In the rows, 128 means zero.
Rotation paths and how fast each direction turns (degrees a step):
Each turn is a multiple of 5 degrees from 10 to 175, or 0.
Each row of a path follows its step; steps can be skipped.
Path 1:
step 0: [127 128 133 129 114 126 128 114 149 122 132 111 123 138 130 126 130 139
 143 125 121 144 127 131 122 132 120 132 128 123 130 136]
step 2: [114 144 116 144 140 128 125 120 126 131 133 118 122 133 120 135 122 130
 118 131 131 131 112 134 123 127 127 125 114 128 125 122]
step 3: [128 131 145 125 138 147 123 115 122 133 135 129 127 131 120 131 137 135
 133 132 130 117 128 123 127 111 124 132 142 130 117 122]
step 4: [135 132 117 136 130 125 112 145 114 131 126 139 123 139 125 130 133 133
 139 134 136 125 137 115 127 136 119 125 124 124 135 115]
step 5: [117 116 126 124 126 117 128 131 129 118 136 126 120 134 133 135 138 133
 119 125 121 116 128 115 110 127 131 115 139 138 132 136]
step 6: [126 136 142 110 114 120 115 123 113 125 123 130 133 120 132 129 123 114
 125 133 119 122 138 134 125 136 128 120 131 116 131 126]
step 8: [121 144 129 121 121 130 128 131 147 136 138 129 132 129 135 125 121 124
 130 124 121 128 122 113 132 120 128 142 135 114 129 142]
step 9: [127 132 136 129 128 139 128 144 129 125 135 116 133 149 122 125 123 120
 133 129 127 138 132 139 134 126 142 129 112 132 137 126]
step 10: [126 129 123 125 143 131 134 115 129 129 133 121 132 125 133 117 127 145
 118 135 133 121 130 129 119 118 120 137 111 129 142 132]
Speeds:
[127 129 128 132 131 132 130 129 128 127 131 129 128 126 123 129 130 128
 126 133 127 126 133 125 127 125 123 128 121 130 122 126]
45
[127 129 128 125 130 128 132 121 126 128 127 130 129 123 129 131 124 127
 126 137 129 129 125 130 126 131 130 122 126 129 129 129]
80
[130 129 129 125 126 132 129 123 130 132 129 130 125 132 131 130 134 123
 126 126 125 131 127 129 124 124 125 126 129 125 125 132]
135
[129 128 133 124 132 126 129 133 124 126 131 133 132 131 129 126 126 125
 128 129 131 135 129 129 128 129 127 128 129 125 123 124]
140
[129 128 131 128 124 120 135 126 127 129 126 131 132 132 125 131 128 127
 128 127 123 126 130 125 131 128 130 130 125 126 129 131]
40
[128 132 129 130 123 127 131 128 129 127 128 121 128 121 129 129 124 126
 128 124 127 133 131 126 127 132 126 125 130 127 123 129]
55
Path 2:
step 0: [124 133 129 129 133 117 132 130 132 135 118 130 126 116 125 131 121 128
 113 132 121 137 127 124 135 117 126 109 135 124 135 134]
step 1: [129 132 127 138 122 127 144 115 140 127 134 122 138 128 129 142 128 114
 126 129 127 130 130 138 133 133 128 129 129 135 134 117]
step 4: [128 133 123 141 134 114 131 121 135 128 119 124 126 113 120 129 133 128
 130 117 136 141 124 132 132 124 136 122 137 127 133 136]
step 5: [129 118 136 124 128 131 133 115 132 126 138 127 138 127 129 135 138 123
 121 128 116 132 138 135 136 131 116 115 136 131 139 126]
step 6: [129 135 123 135 126 118 137 129 117 135 126 130 139 125 124 132 124 114
 112 133 127 130 122 123 130 119 135 130 121 126 144 134]
step 7: [129 130 129 134 117 129 138 131 151 121 124 127 135 120 132 136 134 117
 137 129 130 135 129 123 124 123 118 120 126 121 126 128]
step 8: [143 125 122 141 130 127 127 122 127 134 134 126 132 121 117 136 145 130
 130 120 124 129 127 131 121 131 135 129 131 133 139 143]
step 9: [121 123 130 121 119 125 136 126 125 127 125 124 129 123 129 133 131 133
 121 123 124 137 132 115 139 115 115 118 140 128 140 136]
step 10: [130 136 127 139 138 114 144 120 128 126 125 135 146 117 128 135 128 123
 119 131 129 131 129 135 129 131 133 125 130 128 128 123]
Speeds:
[131 124 133 127 125 122 133 131 130 130 133 122 126 129 125 129 129 130
 131 131 129 125 125 124 126 128 132 126 124 127 128 126]
70
Path 3:
step 0: [118 114 136 140 146 125 133 139 123 125 136 120 128 150 120 135 131 123
 131 124 129 136 116 120 138 119 123 117 134 126 122 119]
step 1: [128 122 132 141 128 141 123 130 145 125 136 122 136 126 139 137 131 140
 111 130 129 142 125 134 122 144 128 119 126 132 138 112]
step 2: [143 129 126 121 121 121 123 113 132 108 117 117 127 131 130 128 134 121
 120 133 139 125 132 124 122 151 113 131 124 124 131 136]
step 4: [128 134 130 128 141 130 127 133 139 116 147 131 147 130 128 131 116 135
 130 136 112 129 108 122 138 125 137 126 128 129 134 122]
step 5: [124 110 135 116 132 134 116 118 139 115 136 121 125 128 140 130 126 126
 127 124 126 127 131 116 114 144 139 132 147 132 120 128]
step 6: [131 130 132 122 141 130 138 138 123 123 125 126 112 139 108 128 140 131
 126 125 132 139 136 131 123 149 120 128 139 139 124 137]
step 8: [142 119 143 131 123 132 128 113 141 109 130 133 123 131 135 117 133 124
 130 131 127 123 112 110 126 119 132 136 121 125 132 121]
step 9: [116 120 144 134 132 131 128 116 115 118 142 118 116 143 123 134 135 126
 142 142 126 134 135 126 129 132 122 126 140 119 124 120]
step 10: [124 131 125 130 142 126 136 137 142 131 124 114 143 139 124 142 126 129
 132 123 132 144 131 128 131 142 118 114 128 131 134 110]
Speeds:
[131 131 128 133 125 128 130 124 127 124 129 134 128 127 124 128 124 133
 126 126 130 124 130 126 125 127 122 130 127 124 129 127]
70
[128 130 127 122 125 132 132 128 128 131 126 128 126 131 124 135 125 122
 132 130 130 127 132 127 129 133 126 129 127 127 130 129]
100
[123 127 125 127 127 129 127 126 124 123 123 124 121 128 125 127 130 131
 129 128 127 126 129 123 127 128 130 126 124 126 123 131]
115
[127 128 128 132 128 130 130 123 124 127 127 128 128 133 130 129 120 125
 129 132 124 131 126 125 127 122 130 128 130 133 128 129]
80
[130 132 125 133 126 127 125 125 133 128 123 131 127 129 126 127 132 123
 127 127 124 128 130 131 132 129 126 129 126 133 125 131]
80
Path 4:
step 0: [131 113 109 118 128 141 116 133 124 127 126 134 129 136 137 139 114 136
 120 119 116 130 138 132 118 132 128 139 129 123 130 132]
step 2: [129 121 132 125 141 136 130 129 130 138 119 135 134 129 128 131 126 145
 130 142 147 132 136 133 136 141 127 127 123 132 139 109]
step 4: [123 124 124 130 135 125 128 134 124 118 132 108 130 123 111 121 127 143
 134 143 122 115 123 133 118 139 125 124 126 115 123 128]
step 5: [116 124 115 129 128 134 133 132 133 137 131 134 124 121 118 107 123 121
 146 121 116 131 121 130 126 126 123 140 126 115 131 137]
step 6: [136 123 115 141 131 113 114 123 128 127 149 128 128 134 129 124 120 117
 138 125 127 128 133 132 138 135 127 139 135 123 120 114]
step 7: [133 122 115 143 123 136 126 105 128 136 120 130 131 133 134 128 137 143
 133 111 134 124 135 126 138 124 123 136 130 133 122 131]
step 8: [123 125 132 148 127 132 123 118 122 137 123 116 131 132 137 124 122 120
 118 127 120 128 132 121 122 136 126 116 116 151 129 117]
step 9: [122 121 143 118 127 119 128 117 115 129 115 125 123 129 138 115 120 141
 133 133 126 133 138 143 131 129 124 117 117 131 129 140]
step 10: [113 118 137 133 132 123 144 148 122 119 128 133 123 134 133 134 120 125
 128 139 113 122 138 123 132 122 115 135 120 132 125 135]
Speeds:
[128 132 131 123 132 126 128 130 131 132 130 131 127 129 129 121 125 127
 133 127 126 130 132 128 133 128 125 123 129 127 131 125]
95
[128 125 129 128 126 134 129 134 130 125 126 128 133 129 126 131 130 126
 132 137 129 132 129 131 129 126 129 125 130 127 131 129]
40
[122 131 132 126 127 131 128 125 129 125 131 128 128 122 131 128 126 133
 128 131 129 128 130 128 130 129 129 129 128 138 130 127]
55
Path 5:
step 0: [124 120 129 136 131 115 120 135 115 130 133 126 128 141 133 120 121 119
 137 129 116 133 145 129 127 133 125 127 112 114 132 123]
step 1: [131 131 128 130 118 119 122 134 123 115 133 123 121 139 127 112 122 128
 113 138 118 130 144 134 125 125 137 123 132 122 140 121]
step 3: [142 126 116 135 139 129 122 146 133 136 125 129 121 139 140 135 130 130
 131 141 114 126 134 128 131 137 138 124 130 139 128 123]
step 4: [118 133 128 140 134 135 122 142 122 125 127 130 117 134 139 130 117 105
 132 134 114 131 131 133 128 135 132 123 117 123 121 123]
step 5: [123 131 119 119 128 129 117 137 119 114 128 118 123 137 137 110 118 121
 127 139 124 129 143 141 135 123 130 135 123 128 128 135]
step 6: [126 127 122 125 131 134 131 124 123 124 143 117 113 134 139 128 121 126
 117 126 131 126 149 125 131 129 145 136 127 135 135 122]
step 7: [137 131 122 143 137 131 135 130 126 131 126 122 113 139 135 128 126 130
 137 130 120 130 137 131 116 133 141 131 139 146 132 137]
step 8: [123 121 128 132 136 136 137 138 116 123 130 129 126 135 136 133 124 123
 123 129 111 130 129 140 120 144 133 118 117 143 119 135]
step 9: [117 120 126 120 129 125 124 130 113 130 124 123 122 137 145 116 133 122
 139 131 120 139 142 140 124 128 125 125 113 133 127 127]
Speeds:
[131 130 131 129 132 131 130 133 127 126 125 128 129 125 130 130 125 132
 135 126 123 131 125 125 129 133 125 127 128 131 125 124]
80
[125 126 129 126 132 124 126 126 127 122 129 124 129 131 129 128 121 128
 130 128 130 127 129 121 130 127 125 129 131 124 130 130]
70
[132 127 129 130 131 128 125 124 129 130 128 126 127 126 130 130 129 131
 132 131 133 118 129 126 125 130 133 128 129 129 125 126]
90
[132 132 127 133 128 132 128 123 127 125 128 125 125 129 128 127 129 134
 124 125 128 128 126 126 132 126 128 129 127 130 136 127]
80
Path 6:
step 0: [138 129 121 136 136 126 118 149 137 132 121 134 113 126 116 142 125 130
 138 136 123 123 134 128 118 135 124 134 126 124 139 128]
step 1: [138 129 127 128 142 126 136 129 140 137 123 130 104 127 119 137 125 144
 124 137 130 124 129 115 127 133 126 125 121 118 130 122]
step 4: [129 130 111 131 138 123 129 125 132 129 134 127 128 113 125 126 110 127
 125 130 130 112 132 125 120 135 127 113 129 133 123 109]
step 5: [125 129 127 134 144 137 126 129 133 135 123 121 120 122 125 132 117 114
 127 132 141 117 137 137 130 138 128 113 134 135 112 124]
step 6: [126 126 125 138 131 142 128 142 134 121 114 129 129 118 132 133 111 127
 133 133 142 116 144 131 128 130 120 132 132 127 123 118]
step 7: [124 123 126 133 140 141 129 136 148 127 122 137 122 118 137 133 126 131
 116 140 138 128 136 119 126 130 135 133 122 131 112 124]
step 8: [130 131 116 136 152 141 119 130 130 123 123 138 119 122 135 134 124 126
 126 128 117 123 134 123 130 122 126 146 130 131 116 131]
step 9: [121 128 121 137 145 130 128 143 131 123 135 134 112 127 138 139 118 134
 129 131 125 128 127 124 115 113 128 127 126 120 119 138]
step 10: [141 125 108 123 148 132 132 132 128 126 135 119 123 131 137 129 114 134
 126 133 124 129 125 122 126 117 119 123 118 122 115 122]
Speeds:
[128 128 130 124 132 127 122 130 133 126 124 132 125 132 130 131 128 129
 127 124 128 132 128 122 126 128 126 133 128 127 131 131]
45
[124 130 129 129 133 125 130 127 123 129 129 130 128 126 127 126 123 128
 131 124 127 130 122 125 125 121 132 129 127 133 127 126]
60
Path 7:
step 0: [131 129 142 128 148 127 117 123 129 136 120 137 130 145 120 134 130 144
 127 131 120 113 133 122 118 132 127 131 131 140 128 135]
step 2: [129 125 137 128 146 134 123 131 130 118 120 126 129 131 121 138 135 136
 131 132 132 128 145 118 128 134 121 116 122 132 104 127]
step 3: [126 128 134 129 130 126 141 135 125 134 122 136 134 115 118 114 132 142
 129 111 130 127 133 115 130 120 125 119 129 121 113 141]
step 4: [128 135 133 132 122 119 119 131 135 131 128 115 123 132 123 125 126 132
 131 126 142 132 141 121 130 137 120 110 110 120 116 140]
step 5: [126 134 123 126 115 126 142 143 118 134 122 134 119 127 123 128 117 142
 138 118 139 132 134 127 135 130 122 136 118 136 118 134]
step 6: [120 143 116 122 129 120 117 128 134 139 137 137 124 127 124 125 123 137
 125 131 132 127 136 126 119 135 119 134 107 124 130 141]
step 8: [125 145 133 132 143 127 125 115 116 131 132 132 121 137 125 132 130 142
 129 131 121 124 129 125 117 129 125 136 113 143 134 130]
step 9: [124 132 119 135 142 132 112 133 121 137 120 127 135 135 127 123 117 137
 123 118 117 114 129 133 123 113 137 125 126 137 117 125]
step 10: [137 129 138 129 151 127 128 129 118 131 121 113 127 141 114 134 138 136
 130 132 119 123 141 121 117 126 122 128 128 125 121 130]
Speeds:
[129 130 126 127 125 129 130 133 125 130 124 128 130 123 130 129 124 128
 129 120 128 127 124 128 131 123 133 129 132 129 127 127]
175
[122 127 127 132 125 128 127 121 129 130 130 128 129 126 127 133 129 126
 130 124 123 128 132 126 130 124 129 131 125 125 129 132]
145
[132 129 130 125 127 130 123 125 128 131 130 134 129 128 132 133 127 128
 127 125 127 125 125 134 127 132 126 132 126 132 130 130]
45
Path 8:
step 1: [121 132 128 127 125 129 140 128 122 137 143 130 129 128 137 110 142 132
 125 135 125 126 129 118 125 150 125 134 133 127 111 114]
step 2: [111 120 135 138 144 139 136 119 123 124 140 121 134 118 126 129 137 125
 133 122 131 128 117 119 113 131 133 137 111 125 129 131]
step 3: [130 130 133 126 127 136 121 119 132 121 152 143 129 117 148 123 137 133
 123 129 133 134 116 128 128 121 125 134 134 119 121 120]
step 4: [138 131 132 129 130 119 131 118 126 136 135 117 117 132 144 144 141 121
 131 114 143 133 115 118 121 123 128 126 118 127 132 132]
step 6: [130 137 128 112 111 128 138 128 124 137 131 122 127 142 124 137 141 124
 122 129 133 150 129 135 120 128 118 125 129 142 124 130]
step 7: [122 132 128 137 128 129 124 131 119 125 114 127 130 133 119 137 129 142
 128 141 123 150 125 122 122 126 127 137 117 136 138 109]
step 8: [123 146 133 133 120 143 138 129 136 131 129 135 138 126 137 120 136 134
 134 124 124 138 137 134 133 139 115 119 125 145 134 115]
step 9: [132 141 128 135 141 130 138 126 131 136 124 127 144 132 133 124 124 128
 119 129 116 125 117 122 111 126 133 131 111 132 149 122]
step 10: [131 149 120 127 122 123 126 122 124 120 140 133 140 116 135 119 129 125
 135 130 119 116 125 119 142 127 114 141 125 130 134 124]
Speeds:
[129 124 129 129 124 129 130 129 128 127 127 124 131 134 125 129 126 130
 133 134 130 129 129 130 127 131 131 129 128 133 121 125]
55
[135 127 124 122 128 127 130 124 129 124 128 129 129 127 129 125 122 128
 132 128 133 131 123 124 129 128 127 125 126 129 128 131]
55
[127 121 128 130 131 123 122 130 127 125 131 131 130 126 128 131 123 130
 126 133 124 128 126 127 127 126 125 127 125 130 130 124]
155
Path 9:
step 0: [138 121 130 132 135 131 137 120 126 140 118 122 122 139 122 133 135 136
 121 132 145 143 128 115 133 144 119 129 128 132 112 129]
step 1: [127 125 124 121 119 124 131 126 121 118 121 135 149 125 118 137 126 132
 118 121 130 147 131 121 128 127 126 139 136 121 142 144]
step 3: [123 114 146 150 116 130 123 123 137 118 125 111 115 126 135 133 125 131
 132 127 129 124 128 126 128 128 131 139 117 122 122 139]
step 4: [117 122 142 130 122 116 142 120 129 125 127 130 135 131 124 134 132 105
 128 130 139 118 131 125 139 134 127 119 130 128 146 120]
step 6: [142 111 128 130 129 120 129 127 114 119 139 123 129 139 117 121 123 139
 123 133 114 131 132 124 115 136 140 137 132 120 138 132]
step 7: [112 122 135 118 131 130 115 118 124 136 120 116 142 128 137 128 126 128
 128 134 124 127 138 136 108 135 125 112 138 128 128 132]
step 8: [125 134 140 128 136 116 129 130 125 121 123 110 139 125 143 130 128 139
 147 140 129 135 125 124 141 120 125 130 119 122 116 129]
step 9: [131 128 118 138 124 125 140 138 112 136 132 125 132 129 134 132 117 108
 134 132 136 128 121 122 128 131 119 125 119 108 140 131]
step 10: [129 126 137 125 122 139 129 144 118 123 124 143 122 124 136 136 144 119
 125 146 131 126 113 135 115 126 131 130 143 129 127 128]
Speeds:
[123 126 132 129 129 124 122 128 134 129 128 124 127 130 130 131 130 133
 122 130 132 126 130 128 130 129 126 125 127 126 127 123]
90
[124 127 131 125 125 122 125 126 126 128 126 130 133 125 125 125 129 126
 130 124 129 133 125 129 132 124 127 127 132 130 125 126]
110
[126 126 126 128 127 128 127 121 132 130 130 124 128 122 128 132 129 130
 135 128 123 126 130 132 126 129 132 130 128 128 127 127]
80
